rotation steps, each row followed by its count of steps
The counts run from 0 to 230.
[ 30  15   3 -13  -6   3 -15   0 -10  25   4   2 -12   9  -8 -27  29  16
 -14  10  15  12   9 -13   6 -22  14   1  -2  21  10 -32   5   7  -1 -16
   9  -6 -38  18  -5   5   0   2  10   2]
207
[ -6  -4  -8   1 -18  10  11 -27 -12  40  -8 -26  -1  17  23 -20   2   0
  18  22  -6  -1  17 -11  -6  -2  16  13   4  22  16 -13   6   2  -9 -19
  -3  13   1  31  30   4   6  16   8 -12]
85
[ 14  11 -17 -22 -12  13   2   5   2  10   2   7  -6  -2  12 -32   8   3
  17  23  21  32  10   2 -16 -31   5  13  11  12 -16  -2   9 -21   5 -15
  19   2 -24   9  15  17 -16   5   3 -28]
216
[ 26  -3 -13 -22   1   0  -4   4 -20  19  -2   1   0   6   6   3  30  -5
 -15  12 -14  12  21   1   6 -11  13  -5   6   6  20 -16  27  -8 -14 -17
 -13  -2 -24   7  22   3  13 -36  17  17]
201
[-10   6 -23  10   6  24 -13  18  -4   4  13 -22 -36  -9  -5  -6  -1 -15
  11  19 -32  20   6   2   1   9  18   6  24   5 -16   0   2  -9  10  -2
  12  38   6   8  -2   9   0  -6  15 -24]
20
[ -6  -1  -8   6   2  -4  24 -24  -7  -1  11  -2   7   3  11  -9 -10  -3
  32  29 -30  23   0  11  19   4  15 -26   9  13  -5   2  -3  -3  -9  19
 -14   2   5 -11  14  27  -5 -39   0 -17]
164
[ 13  -3 -23 -16   2  11   3  17  -4  25  11  -1  -5   8  24  -6  15 -20
  -8  23 -25  27 -16 -13  -8   9  37  10  12   4   7  -7 -12  -6 -11 -15
  -5  12  -6   4  10   2 -32   8 -26   4]
188
[ 27  10  -9   6 -14  -6 -11  17 -17  16  -3 -30 -30 -11  -2   4  -9   4
 -11   0   5  16  -6  -9   2  -3   7 -28  17  -3   4 -31  27   2   6 -31
   0   3 -18 -15   0   2   0   7  -3  -6]
110
[ -9  14 -20   5 -14   9  16   9  -8  36 -17 -20  -8   6  22   2 -12  -2
  34   2 -12  11  -8  10   6 -12   1   2  16  10  23   4  12   4  -6 -26
   7   4  -4  10  29  10  15  12 -22 -28]
93
[ -9   7 -29  -8 -15  20  19  -8  -1  31  -2 -10  -4  11  22 -25   3  -9
  29  16 -22   8  -2   2 -10 -17  28   2   5  11   3  -1  -3  26   2  -5
   9  -1   3  16  32  11  -7   9  11 -31]
88
[ 22  -4   3  -1  14  20  -1  14   5 -13  -5  -7  -3  13 -36 -17   7  21
  -1  23  -8   0   3  -6  23 -21  -4  -8  14   5   0 -15   4  -1   8  12
  18  -7 -15   5 -37  28 -17   2 -11 -27]
139
[ 19  -5  -9 -23  -7  25   5  22 -16  -9  38 -11 -32   9 -11 -29   9 -12
   9   7  17  17  -6  11 -12  -1  24   8   5  13   8   6  27 -11  -4   3
   2  -2 -14  -4   4  15   0 -15   8 -17]
124
[ 29  -5   3 -11 -13  -5  -2   8 -12  17  15  14  10 -12  12  -9  31  -5
 -12  12   1  33   5  -7  11 -17  24 -17   4   3   6  -8  11   6 -22 -19
  -9   3 -34 -10  12  16  -6 -27 -17   6]
199
[ 13  11   4   6 -21  -2  17 -39   5  26 -24 -20  14  -1  25 -20   0   7
   3  29   1  12   6 -24  -2 -11  17  -2   2   7  -6 -16  -1  16   5 -19
  -8   2  -9  12  21  16  -5  10   1 -19]
82
[  1  15 -12  23  -3  18 -12  11  -1   6 -13 -35 -25 -17  -1 -14  -4   1
  -8  26 -26  15  -5  -5  18   1   9   4   7   3 -15  -3   5  -3   8 -21
  10  26  -9  13 -31  15   6  17   6 -19]
18
[-11   3 -18  10   5  23 -11  18   5   5  10 -22 -24 -15   3 -22   0  -7
   2  25 -31  21 -13   2   8  -3  22   4  13   4 -26   3  -5   2   7  -8
  22  26 -11   8 -19  11  -1   3   5 -21]
19
[ 28  -9  -4 -13  -2   6  23   9 -13 -16  -1  -7 -13   5 -18  -4  -6  -8
   5  12   9  16   6  17   2 -21 -10   7  15   5  19  13  44 -17   4  -4
 -11  -7  -7  -4   0  29   2 -32  -7 -32]
129
[ -6  -3   2   2  10  22 -24   1  -2 -17   2   0  -9   0 -38 -19   2  22
   1  25  -3  15  24 -15  26  -7   0 -29  22   1  -5  -9   2 -24  -8  19
  18  12   2   9 -27  26 -12   9   5 -19]
143
[ 26   7  -8  22  12  -3   0   0 -21   1  18 -17 -25  17 -10  -4  -4   0
   5  23 -26  31   6   8   6   4 -16   7   0  14  15  -2  23 -13 -17  13
 -14  -7 -26 -13  -5   3  -4 -28  15  -2]
37
[ 37  15 -31 -16   4  17  -7  -2   5 -17  -8   9 -10  28  -4 -22   2   2
  -9  30  -8  15   8 -19  -1  14  18   4   9   7   9  -5 -21  -9 -15  15
   2  -8   7   0 -16  18 -24  23   6   1]
51
[ 31  17 -12  -2  -4  12   8  -3  -4  23 -17 -21  -6  -6  23   8  -4 -13
 -15  30 -29  14  -4 -19   0  13  18  13  16 -15  15   5   2   8  -5 -23
 -20  14   3   5   5   7 -18  21 -21  10]
186
[ 35   5  -8 -23  -5  18  11  20  -8 -10   9   4 -15  15 -15 -23  -3   8
  -1   0  22  15  -4  15  10   2  14 -17   7  15  12   7  19  -9  -7  -5
  -4 -10  -7  -1 -15  40  13 -13   4 -30]
127
[  1   1 -29  -2  10   9  -3  19 -31   5   7 -11 -18   2  13   5  -8  -1
  19  16 -23  20  -6   7  17  28   6   3  -4  10 -11   7   6 -39  -2 -12
   2  16 -18 -12  -5  16  10 -33   5  -4]
28
[ 23 -11 -13 -22   2   3  -3  10 -18  21  15  13   5  -5   8  -7  43 -11
  -8  15   0  24  19  -6   8 -13  17 -10   7  15   9 -19   9 -11 -16 -17
  -7  -2 -22   1  24  11  -5 -35   8  22]
200
[ 26   5  -5  -7  -7  23  -2  25 -11 -15  33 -16 -32   0  -2 -38   6 -12
   3   7  15  12 -12   6  -3   0  21   6   3   6   5   7  18   8  -4  -7
  -2  -7 -21  -6 -14  23  -3  -3  -2 -15]
123
[ -3  23 -32  -2  16  22   3  18 -14  -2   6 -16 -23 -12   1  10 -23  -8
  19  18 -21  20 -16   0   8   8  11   0  18  -3 -10   6   5 -20  15  -7
   9  27 -13 -19  -1  18   9 -21   4 -27]
24
[  5   4  19   3 -17  -8   0 -36   1  26  -3 -11   9  -8   8 -18   4  13
   4  16   6  14  32 -31   3 -12  21 -24  20   4   2 -24   7  15 -16  -6
 -12  10  -3   7  28  15  -1  -5   8 -19]
78
[ 36 -12  17 -10 -14  -1   5   6 -10 -12   2  -4 -19  10 -23  -8   5   6
 -14  17  18  15  -6  12  13 -10  -9   3  16   6  12  16  32 -23 -13 -20
 -12 -11  -7   7 -14  34   4 -20 -14 -26]
130
[ 26   7 -21   8   8   4 -13  -7 -19  -9  27   4 -28  20 -20 -13  -5  10
   2  17 -14  31  -1   9  19   6   9 -19   1  26   6  -8  -9  -8 -30  20
   3  -9 -19 -12 -24  16   1 -13  20   2]
39
[-13   3 -18  -7  23  30 -12  12   1 -12  -9  -8  -2   6 -27 -11  -5  15
  18  23  -3   3  29  -8  16  -5   0 -24  26   3   0 -15  11 -26   1  21
  23  15   0   3 -16  31  -8   1  12 -16]
144
[ -1  -8  -1  13 -22   2 -13  -9   2  16 -14 -17  -7 -12 -18 -14  -5   2
  -8   8 -16  12  12   2  33 -14   7 -27  23  19 -10 -10  15  -8  -8 -27
  15  27   4  26 -25  23  12   7   3 -17]
10
[ 45   9 -25   3   7   9  -2 -10   1 -15 -16   2   1   4   2 -43  -3   3
   7  29  -7  26  22  -4   8  -4  -3  -2   3   4  -2  -4  -2 -14 -22  17
   0 -13 -16 -13 -22  22 -16  16  -2  11]
47
[ 12   0 -24  -6  -2  18  -8  17 -16  32   3 -12 -14  13  15  14  16 -16
  -7  18 -27  23  -8 -12  -6  19  23  14   9   2  39  -2   3  -9 -21 -14
 -13  16  -6   6  20   0 -13   4 -16  21]
189
[ 20   6 -10  -4   1  16  -6   0  -6  17  -4 -11  -9   6  -6 -22  20   0
  10   3   3  12  26  -5 -15 -39   2  11   5  11  26 -20  37  10  -1  -3
  -7   4 -38  16  10  -1   6  -4  27  -9]
209
[ -2  -7 -29   2   4  22 -10   1  -3  17 -14 -18 -18  -1  -4   0  -4 -13
   6  23 -25   4  -6   1  10   5   7   7  21  16 -14 -14  -1 -28  24 -20
  27  30   3  11 -10   3  -9  -7   9 -12]
16
[ 27  -7 -10   0 -24  -1 -19   5 -18  11   0 -25 -40 -20   0 -17   0  -3
 -23  13  16  12  12  -1  -2  15   9 -14  14   0  -1 -19  26 -21  -5 -32
   0   5  -6 -12  -7   7   5   8  11   7]
114
[ 11  -7 -26  -8 -19   0  14  23  -5  27 -16   3  -3  -2  23   0   7   4
 -11  17 -30  12 -17  18  19 -17   8 -33  11   7 -13 -17  -5  19  -7 -33
  24 -10   4  -7   8  19  -8  -2 -15 -17]
99
[ 11  10  -8 -19 -22  10 -12  16  -1   8 -19   3 -15   1   9 -37  16  21
   5  28  13  11  17  -2   9 -14   5   9 -15   1  -6   0  -5 -15 -11 -21
  26  -5  -3  19   8  23   2  17  11 -28]
219
[ 41  -7 -29  -2  13  -1   3 -26  -9  -3  -3   4 -11  16 -15  -8 -12  -7
  13  20  -1  38  14  -5  -4  -7  -6   1  23  28   6  -2  10 -38  -8  12
  -2  -9 -10 -13  -3   9 -24  -4   6   7]
44
[ -7 -19 -17  -9   2  28  20   6 -14  10   1 -31   7  13   5 -20  18 -15
  17   7 -10 -18   2  25  15 -11  21  -1   4  19  25 -12  22   9   8  -6
   3   3  -5  20  -5  30  17 -24  -3  -7]
0
[  6  10  -8  -5  -8   4  12 -39  -5  31 -31 -23  10   7  15  -6  -7   9
  18  20   6  -4  24 -16  -8  -9   7  -5  12  10  12 -25  11  -2  19 -15
  -9  10  -8  14  23  15  10   4  12 -12]
81
